rotation steps, each row followed by its count of steps:
The counts run from 0 to 1199.
[ 16.1 -26.4   6.3 -14.9 -27.7   9.8  26.9 -10.5  -1.1  -0.4  19.7  -4.5
   6.2   3.2   0.6   3.1  11.0  25.0   1.9  14.4   0.6  11.3  -8.3 -20.5
  -3.9  -4.4   0.2  14.4  -7.1   4.1  15.6   7.6 -15.6   6.9  -0.4 -29.6
   6.1 -18.2  15.9   4.5  23.8  29.2 -12.5  -4.2  -3.4  17.6 -24.4  10.1
  16.8  27.0 -44.9  15.4  34.9] | 737
[ 12.9  -7.5 -27.6   7.1  -5.5 -14.3  -5.9   2.9  22.9  10.1  26.5 -19.8
  10.3  19.2  36.5 -14.3 -28.1   7.5  18.2 -11.8 -16.2 -27.2 -14.9 -12.7
  -9.3  16.5  -6.6   0.4 -15.2  -2.1  -8.2   4.8   7.3 -37.1  -2.3  24.5
   7.1  13.6  21.4   4.9   6.2   5.0   6.1   7.6 -21.5  10.2  -0.2  33.5
  -1.4  22.8  18.3  18.2 -18.1] | 1115
[ -8.4 -13.3  13.5 -10.9 -21.0 -17.9  18.8 -25.6  -2.2 -29.3  -0.9   0.3
 -25.3 -15.7  -8.1 -27.5  20.4   3.1 -11.9  17.1  12.4  18.3 -20.2 -32.5
   0.2 -26.3   7.6  -1.0   0.5  -1.1  23.3  12.7  -2.6  10.2   6.8   9.3
  -8.9  -5.4  11.5 -27.9   7.4  19.6  10.8   1.5 -30.5 -21.0  -8.7  10.6
  28.6  10.7 -24.7  21.1  16.8] | 357
[ 16.9 -20.3 -31.9   9.5  -6.7 -37.6   0.7 -11.3  18.3   7.0  12.8   1.7
  -7.6  21.4  38.3  21.0  -9.1   8.1  14.6   9.7 -19.2   5.4   0.7  -5.6
   1.9   9.9 -13.1  14.2 -17.0 -41.0  -5.3   8.9   2.4   1.5  20.2 -10.7
  -4.2  12.3  21.5  12.3   5.3  -6.8  -6.0  -8.6  -6.3 -11.8 -41.1  -8.2
   9.3  20.9 -18.8  13.6   3.2] | 893
[ 20.9 -11.2   5.7  24.5  -6.6 -23.3  40.1  14.4  -2.5  -4.4  12.4 -11.8
  12.7 -18.1  18.7  11.2  -3.3  11.7  13.0   5.2 -22.1  13.5  11.7 -20.4
  -7.9 -18.3  10.1 -31.4  -3.6 -14.1   3.7  40.0  -1.2   2.2  48.5 -11.7
   0.6  -3.3   9.5   7.8 -20.7  -6.3   6.6  30.6 -13.9 -21.5   8.2  21.2
  -1.7  -2.5   5.3  -3.5  -9.8] | 1013
[ 20.5 -11.7   9.8  -5.5  -4.0   0.5  16.2   8.6 -20.6  19.8  13.5 -10.9
  16.4  -3.5  23.3  29.5  -2.8  16.6   1.9  15.2   3.7  23.0  -9.8  -6.8
  -5.2  -1.4 -14.4  -6.9 -16.9   9.6   2.3  28.0  -5.5   3.1  52.9 -19.6
   3.0 -18.5  16.3   6.0 -31.1  27.4 -17.0  26.5  -9.4  23.2  -6.6  21.8
 -15.1   1.9 -14.9  13.0  -5.5] | 343
[ -8.8  -6.4 -11.5 -12.8  10.7 -37.7  13.1   4.1  -9.4 -16.7  20.1 -22.9
  -7.2   9.4 -27.5 -15.6   3.1   8.8 -11.4  10.3  13.4  12.9  -7.8  -9.9
 -19.6   8.6 -14.1  37.7   1.8 -18.7 -22.0  -9.3  -6.9  42.7   7.0 -31.8
 -16.5  -6.6  -3.1 -10.2   9.6   0.6  -8.0   0.9  -4.0  19.2 -19.9 -18.3
  28.5  21.3   8.4  -5.7  17.0] | 921
[  5.8 -24.0 -18.9   1.4 -17.5 -26.0  52.6  10.4  10.5 -11.5  32.8 -20.0
  -9.6  -8.9   5.0 -15.7 -28.3  16.8   1.9  17.2  -2.5  -5.8  -9.2 -30.1
 -11.0 -14.9  18.8  17.8  23.5  -1.7   8.7   5.0 -11.1  -4.4  11.1   3.4
 -13.1  -9.9  -3.2  -1.2   9.9  -9.7  23.1  -0.9 -22.3 -12.2  -7.0  24.4
  22.6  21.1 -12.5   9.1  -2.2] | 66
[  5.3   2.0  14.0  11.3 -13.4  -0.5 -13.7 -12.2  37.8  19.6  -6.0   4.0
  19.8  10.6  11.5   2.4  10.5  19.8  24.8 -11.9 -16.3   6.4  -5.9   8.6
 -17.4  -0.9 -21.6  -6.6 -36.2 -11.2   9.7   6.8  -0.4 -16.2   1.4   5.9
  12.9  11.2  44.1   6.6  13.3  35.3 -23.8  -7.1  12.2  13.7 -26.4   6.0
   0.0  25.2 -17.1  23.4  16.9] | 888
[ 14.9   5.4  12.4 -18.4   7.7  -5.3 -20.5 -12.9  29.0  13.6   8.2  -0.6
  23.5   7.9  13.2 -11.0   4.0  18.3  24.6 -16.8  -5.8 -21.1  -5.8  17.8
 -17.2   7.2 -28.3 -17.0 -33.0 -11.8  -2.5 -17.5   0.1 -17.7 -17.6  12.2
  13.1   2.1  29.4   0.7  23.8  28.1 -15.2   2.0   4.4  16.0  -1.0  21.6
  -2.2  30.1  -3.3  12.8  17.0] | 887
[ 24.4   1.0  -2.4 -19.9 -11.7   7.6  18.1   4.1  -9.7  -2.6  15.8  -4.3
  17.8 -23.0  23.7  -9.1  26.8  -2.1   9.5   1.7 -25.8 -26.7  -9.8 -13.2
   2.6  -0.7  -2.0 -12.7 -18.2  -4.2  19.0  10.7 -36.9 -23.0 -13.4  17.8
  45.7 -12.7   9.1   0.5  13.9  -0.2  16.2   3.2 -16.6 -14.1  27.3  35.3
   7.6  -1.2  -0.5   5.0  22.0] | 506
[  4.3 -17.7 -12.7  -0.8  -8.7 -17.2   1.3 -10.7 -10.5   1.4  15.4  -2.1
   8.7  -2.0   2.1  23.2  10.3  11.7  -6.1  22.5  14.8  18.9  -1.5  -1.8
   8.6  16.3 -15.2  26.0  -5.0 -16.9 -11.9   2.1 -28.0  47.8  38.3 -27.7
  -8.3  -7.7  -3.9 -16.6  -1.0   6.5  -5.0  -2.3  -4.3  16.2 -28.8 -12.5
  18.6 -10.4 -11.2  23.4  25.0] | 742
[-17.3  15.3  13.1 -19.4   4.7 -19.7 -36.7 -21.8   2.0 -10.6   2.5  -3.9
   7.5  -7.9  -6.7 -23.4  26.1   3.4  -1.4  -0.1  12.1   1.0 -30.9 -10.0
 -19.9   8.7 -35.7 -14.3 -20.5   0.2  -3.0 -26.4 -20.0  10.8  16.9   0.3
   2.8   6.2  -5.3 -20.0 -14.7  38.7  -8.8   1.0  -0.8  18.2  12.2   5.2
  19.0  -3.0  18.0  23.8   2.5] | 1038
[  8.2   3.2 -21.2  -7.7   0.6 -12.9  -3.8   5.5  34.3 -11.4  16.1  -0.8
  56.7   2.7   7.2  27.5  -1.8  11.8  20.5   1.8  -6.7  15.7 -24.2   3.3
 -37.4  22.2 -37.6 -15.6  -4.6 -16.6 -23.4  -2.8 -13.4  -8.7   3.6 -18.7
   7.7   3.3   9.6   5.4  -1.9  -2.3  -5.6   9.3  38.6  -5.8   6.4   9.9
  -6.4  17.8 -15.5  -5.7  -4.9] | 51
[ -1.3   7.6  13.2  23.0 -17.6  -6.2   6.8   0.8  -0.7 -28.2   9.7 -19.2
  -5.3   4.2 -22.4 -34.9  18.3   4.4 -17.7 -17.0   7.1  -4.6   2.0 -26.2
 -32.8  -6.6  -8.4  -1.1  -5.6   8.0   4.9  37.6  15.6  -4.8 -13.1   8.4
   3.6  34.1   5.1 -15.1   9.6  13.2   5.4  17.5 -22.9  14.0  26.0   7.1
  19.6   6.0  36.1 -12.2   0.6] | 873
[ 15.2  -5.3  21.3   6.5 -15.9   9.8  11.4   2.1  -0.6   1.5   6.8 -17.8
  -0.7 -28.4 -24.9  17.4   3.5  10.0  -1.2   6.0  31.9  12.7   8.3 -10.9
   7.5 -17.5  24.5 -16.8  18.4  -4.6  22.0  14.4 -37.5  40.3  26.6   4.1
  -0.7  -5.7  14.9 -25.6  -6.7   2.1  18.7   7.3 -27.6  -1.7   8.6  34.1
  14.7   3.0  10.0  -0.6  13.8] | 182
[ 20.4 -12.5   4.5  25.4 -17.2 -12.3  35.9 -14.0   7.5 -21.5   5.3  -0.6
  32.4  -3.3  26.1  13.3   9.2  15.8   0.5  -0.5 -15.8  12.9  12.0 -17.0
 -21.3  -2.0 -22.3 -19.1  -7.1  -9.2  -5.0  37.1 -10.9 -11.3  40.4 -12.3
   2.1   9.3  -3.6   1.3  -7.9   5.7   7.3  23.0  -2.0 -25.3   8.0  15.0
   0.6 -16.3  11.4  -1.1  -8.0] | 1012
[ -1.3  -4.2 -18.3 -17.4 -14.9  -3.3  26.7  -6.5  13.8 -18.8  14.4  -7.6
  20.2  10.1  18.4 -20.7  29.1   0.9   4.0  -5.7 -28.8  -7.9 -29.4 -26.8
 -22.4  11.9 -22.3 -22.9   7.5 -31.2 -10.7   6.4   4.8  -3.3 -22.2   5.8
  11.8   7.0  16.2 -23.0   9.8 -20.8  18.8 -31.4   8.9 -30.4   1.3   1.9
  13.0  18.2   0.6  12.7 -23.4] | 720
[ 14.2   8.3   7.5 -23.4   9.0  -6.3 -26.1   8.9 -20.9   6.7   3.3  -7.5
   3.5   2.2  16.3   1.0  40.8   8.0   8.7  -4.8 -22.3 -18.7  -8.1   2.2
  -5.6   1.4 -32.9 -13.2 -46.9 -23.0  -4.3  10.6  18.2  -4.1  -6.2 -20.7
  30.0  -8.1  28.5  11.3  -5.9  20.0 -33.8  10.5 -14.6  21.5  -4.1  -3.5
   1.4  21.3   9.2  -8.0   7.7] | 997
[-13.1   5.3   7.1 -14.3  10.7 -32.2  -9.6  22.3  27.3 -15.7   8.9 -19.1
   0.9 -15.5 -40.2   2.8   5.2  21.5  -2.9   0.2  23.7  29.7  -2.7  -5.6
 -39.2  -7.5  -4.0  -7.5  -4.9  -8.9 -17.5  -9.6   6.3  23.8   7.2 -19.4
 -13.6   1.0  -4.7   7.6   3.4   9.8 -26.5  13.3  12.4  23.7   9.6  13.4
  14.7  20.3   4.5 -30.8  16.8] | 811
[-21.8  38.0   2.3  48.4 -11.8 -28.5   7.1  23.3  24.9  17.7 -22.5  -1.5
  -2.0 -22.2 -14.5 -19.1   7.9  -5.5   4.0 -31.2 -20.1  -1.2  -4.9  -2.9
 -29.3 -16.9  18.6   7.0 -23.2 -19.0   4.4  16.2  -1.9   1.2  -2.4   9.6
  22.0  23.9  16.4 -17.1  -7.2   0.1  -2.7  -0.6   2.0   7.8   3.9 -10.8
  14.7   7.9  24.3 -17.3  -0.1] | 35
[-13.4   3.9  -3.9 -14.1   7.1 -17.3 -31.5  -5.0 -24.5  -0.7  15.5 -26.4
  -7.8  -8.4   5.0 -15.0  -2.2 -14.5  -8.6  12.3   2.4 -15.9 -49.8 -20.6
   4.0  21.7 -13.2  15.7 -13.1  16.0   9.0 -12.4 -16.3 -12.1   9.1  19.1
  10.7  -0.3 -17.8 -13.2 -20.6  18.4  -0.3   6.8 -20.7  38.0  -1.5  20.3
   6.5 -13.3  26.4  15.2  -7.6] | 640
[  7.4  15.3   4.0  48.4 -10.0 -43.7  21.3   7.9   6.3   5.5 -20.0   0.5
  -9.8  -4.8  34.1  11.4   8.1  -2.0   4.9 -12.7 -53.1  -9.1  -2.2  -0.3
  -0.9  -1.2   6.7  -6.6 -20.0 -29.8  17.2  39.1  -2.0  -7.0  14.9   0.1
   7.9  14.1  21.5   9.3 -12.2  -1.7   1.2  12.3  -4.2 -28.5  -2.0  -1.4
  -8.1  -0.8  12.2 -19.6  -1.5] | 102
[ 19.4 -13.1 -12.8 -25.5  -5.1 -30.9  36.0  10.0 -20.8 -19.7  15.0  -0.8
   2.3 -16.1  27.2   7.2  14.7   1.1  -0.1  21.6 -21.0 -20.6  -7.7 -10.0
  12.0   9.5  -7.0  -8.8   7.3 -35.1  -0.3   7.2 -35.2  26.4  15.7 -12.5
  12.1 -17.0 -12.7  -0.5  -5.5 -24.0  24.0   9.4 -11.4 -32.8   4.3   0.3
   4.6  -3.7  -2.6 -13.1   9.4] | 1015
[ 27.3 -23.9  -4.7   0.6 -21.4  25.1 -18.3 -25.0   3.0 -13.4  24.5  -4.5
  13.0  -6.1   8.2  31.6   1.6  -1.1  -3.6  12.5  19.5  19.7 -27.1 -26.1
  11.3  18.8 -14.0 -14.8   0.8  18.4  10.9  43.5 -16.9 -14.7  21.4   9.3
   4.4   9.9  -1.9   0.6  -7.6   6.1  -4.3  16.9  -4.1  18.5   3.4  47.4
   1.2  -3.8  -5.5   3.5  10.8] | 1186
[ 17.9 -15.5   2.6   5.4 -14.8 -17.0  41.1   5.4  11.2   2.2  22.6  -7.3
  -6.9 -15.3   5.4  -5.2 -14.4  30.6   6.0   3.9   2.2   1.5  23.5 -22.9
  -3.8 -20.1  31.3  16.1  -3.6 -16.2  13.4   1.8 -27.6  16.9  12.3  -1.6
   0.2 -12.4  12.5   9.9  28.4   4.0   3.3   6.9 -21.9  -6.3 -13.9  25.0
  29.5   6.5 -15.0  -0.3  22.8] | 401
[ 11.0 -19.5 -31.6 -18.0 -19.4  17.1  -5.2 -16.6  -3.0 -22.3  32.6  -4.8
  31.6   1.5   1.4  36.5  -5.0   0.6  -0.7  21.8  11.1  22.0 -32.0 -21.9
  -4.7  22.0 -29.3  19.9   3.5   9.6   1.0  26.3   3.0 -19.6   6.0  -5.3
  -3.0   6.4   3.1  11.4   6.4  -7.7  -2.2  18.8  -5.4  12.8   8.7  26.0
  -3.7  22.4 -17.8   6.2  16.2] | 1074
[ 26.3 -12.3  -5.8  10.4 -25.1  -8.1  18.9 -22.9   6.9  -2.0   3.8 -10.2
   8.1  -3.6  33.0  15.1  19.2   2.2  10.0   4.4 -11.4   3.6  -5.2 -18.1
  24.2  -8.4  -7.5 -15.7  -6.5 -26.0   8.7  26.2  -7.2  13.4  26.3  -2.0
  -3.6  -3.8  39.6 -13.8  -7.0 -13.2  18.0  -0.7 -31.7 -36.8 -14.8   9.6
  18.7  -1.9 -10.6  27.5   4.6] | 1121
[-16.9  -5.4 -18.8  27.6 -14.6 -41.2  -1.3 -10.1  13.4  -4.2  -4.6   0.2
 -14.5 -16.6   5.9   8.4  -2.8  15.8  -5.2  10.4   5.1  28.1 -24.4 -30.3
  -3.0  -3.7   4.6  28.0 -12.1 -12.7  11.5  10.5 -13.8  -9.4  37.0 -13.5
 -17.0  11.8  -9.1   2.0  -9.8  19.7 -24.4  18.8 -21.6   8.0 -29.3   6.8
  16.8  -3.3 -29.1  12.8  16.3] | 129
[-11.5   7.0 -19.8   0.0   2.6 -30.8 -12.5   1.0   5.0 -23.8   2.5 -22.9
  -4.9 -11.1 -17.5   3.8 -13.0  -5.9  -4.2   8.6  17.5  27.6 -27.3 -15.1
 -10.4  -8.6 -12.4  -3.5   9.3  12.3   0.1  23.5  21.1  15.1  19.4  18.3
 -23.4  17.5   7.5 -22.2 -24.5  -9.5  19.0  23.5 -21.7  -4.7  25.6   7.7
  -0.4  15.8  21.1  -2.0 -15.6] | 25
[-11.4   6.5   0.6   1.5  -2.1 -40.7  16.8   2.7  21.8 -34.7  -0.4  -5.4
   3.2   2.5  -0.1 -23.2  32.0   1.6  -2.4 -15.4 -19.9  -3.8 -11.9 -20.1
 -35.4  -4.6 -14.4 -23.6  -6.9 -36.4 -18.4  -9.6  -7.4   8.5 -11.3  -0.2
  -3.0  11.0  -9.5  -9.4   7.3 -14.6   4.7 -15.9  15.4 -25.7   4.6   1.4
  23.3  -0.7  13.5 -16.2 -10.9] | 430
[  1.1 -26.9 -21.1 -16.8   1.7 -31.4  -9.5  -6.9 -11.3 -22.3  23.5 -29.0
 -25.9  -8.5  -5.3   3.6 -21.2  -8.6 -20.6  17.0  13.2  -5.0 -35.0 -27.3
   9.7  11.4  14.5   5.7  12.3   4.2  11.1  12.3  -7.6 -13.7  -1.4  15.5
  -9.2  20.1 -29.9   3.9   2.6 -14.2   8.0  11.4 -32.9  10.9  17.3  43.1
   9.6   0.1  17.3 -18.0   2.0] | 243
[ 12.7 -23.2  16.1   4.0 -13.2 -30.6  36.8   8.9  18.7   5.1  -1.6 -15.7
  16.3   8.1  28.9  -5.8 -19.7   3.6   8.8  -4.4 -45.3 -21.4 -16.2  -3.4
 -18.3   7.7   2.4 -18.7   9.6  -2.8  15.2  12.4 -22.9 -22.9   2.6  13.8
   5.7  -4.4 -10.0   0.2   7.7   0.6  20.9  -1.3  32.0 -16.4   7.3  35.1
 -19.4  10.0   2.9   1.9  -8.8] | 503
[ 31.6  16.7   5.8  -6.0   0.9 -10.2  -6.5  13.4  19.2   4.1  11.1  -1.8
   9.5  -9.9   7.3  -9.4  24.9   9.9  15.5 -21.4 -19.6 -36.6  22.4  10.9
  -9.5   8.0  -8.2  -6.0 -30.6 -41.5  -5.7  -9.5 -28.5   0.8 -18.8   3.7
  38.7  -1.7  19.8   9.4  24.5  -0.9  -7.4  -2.4  -4.6   4.5   2.1  11.7
  11.4   8.8   8.4 -27.2  20.0] | 551
[ -2.3  -3.5 -11.5  11.4 -16.0 -29.1  32.6  18.2 -31.3  -9.6   5.0 -10.1
 -13.3 -27.3 -14.5   3.3  -9.7  -6.2 -14.4   8.5 -18.0   7.8 -25.1 -25.7
  -6.5  -7.9  26.3  55.7   7.3  -4.4  14.8  31.4  -8.2  -3.3  -1.0  -4.3
   6.2  -1.5 -14.0  -2.1   7.7  -5.3  11.9  19.8 -10.0   4.9  -1.8  -3.1
   4.5  15.6 -11.7 -24.7  24.5] | 800
[-27.5  22.1 -13.2  16.3   5.2 -32.3 -15.4  34.7  14.2  13.8  -2.7  -6.4
  -1.9  -2.3 -19.3   2.4 -17.5   2.8   2.8 -14.0  -9.0  22.8 -38.1   3.7
 -36.8  -2.8  -9.9  20.2 -19.7   1.2  -8.5  -6.0  15.5   0.9  12.2  -2.3
  -1.1   5.7  13.4  -7.7 -20.0  17.6 -18.0  10.0  18.5  32.1  -4.7  -3.4
  -5.9  25.4   9.2  -6.1  -5.8] | 705
[  5.9 -15.5  -3.6  25.1 -32.8 -10.3  29.6 -19.1   6.8  -7.4  -6.3  -1.6
   5.7  -4.3  11.4   6.8 -24.6  -2.0   4.9   4.1 -29.8   1.6 -26.5  -9.0
  10.9   2.7   9.0  25.6   9.1   2.2  32.1  38.5 -25.3 -17.4  15.6  15.1
  -4.1   2.9   3.5 -18.6   0.4  -0.8  38.2   0.9  -2.2 -24.1  -9.4  22.1
  -8.4  21.5 -26.5  10.8  17.5] | 285
